128 stands for zero in the data rows.
Here are some points:
[126 159 155 133 115 132 102 141 114 100 144 167]
[128 118 114 172 104 167 152  99 138 163  71 168]
[102 147 126 175  52 147 138 109 114 161  83 153]
[101 115 122  61 189 198  96 173 116  72 117  77]
[196  92 122  93 163 182 107 148  90 112  87 133]
[ 84  77 110  84  95 114 151 134 171 126 188  88]
[ 62 238 135 122  86  62 113 109 179 131 188 142]
[ 91  97 111 177 134 104 125 115 148 149 188 119]
[ 54 217  94 145  75   1 111 115 143 115 219 131]
[ 25 167  83 172  92   0 107 116 129 125 194 134]
[142  60  93  97 134 146 106 137 115 104 114 107]
[115  40 112 106 132 108 121 134  94 141 184  50]
[124 133  68 195  94 136 153  36  79 132  81 216]
[166  68 169  86 143 176 109 124 141 148 157  80]
[111 127 160 195 101 129 178  77 108 127  58 149]
[153  95 108 111 131 213 125 151 140 135  64 153]
[167  95 126  33 222 167  88 212 119  80 130  88]
[149  85 162  45 116 165 120 128  97 137 131  95]
Then 14 other points, each followed by its number:
[ 61 109 117 130 152 113 103 136 110 123 109  85] 0
[100 203 119 172  84  18 155  87 130 113 216 154] 1
[126 164 188  86  91 175 189 115 142 136 117 135] 2
[117 230 151 188 121  38 107  88 134 111 216 129] 3
[ 82  90 136 160 108  99 106 126 108 119 173  47] 4
[110 138 146 203 151  92 124 113 156  80 207  88] 5
[129  83 175  78 126 175 107 119 120 130 164 108] 6
[ 81 100 113 149 185  50 187 140 146  98 155  81] 7
[130  73 124 166 145 133 158 124 156 125 147 117] 8
[121 132 108  38 251 108  64 231 116  48 163  37] 9
[183  49 131 135 130 185  88 133 156 104  90 115] 10
[198 192 143 215  98 194  95  95 115 160  75 214] 11
[149 110 144 189 129 146 161  95  97 134  82 163] 12
[156  89 156  63 167 211 102 163  98 175  63 108] 13
Which two of these numbered points are nearest to each point below, looking only along the 4 directions in which the first points spread most? Their numbers follow each, nearest first.
[147  79 195  70  94 144 109 139 119 117 162 103] > 6 8
[ 14 123 128 136  96  33 108 165 141 154 210 127] > 5 1
[146 209 180 217 126 117 125  96 133  85 162 143] > 3 5
[130  76  79 138  81 149 151  65 126 197  39 190] > 12 11
[131 166 148  94 152 148 105 184 106 120  86 178] > 2 0
[112 127 122 162 126 139 164  72 125 127  84 152] > 12 8
[ 51 185 114 161  74   0 125 114 171 121 146 176] > 1 3
[165  65 125 101 118 159 124 202 104 125 124 162] > 10 6
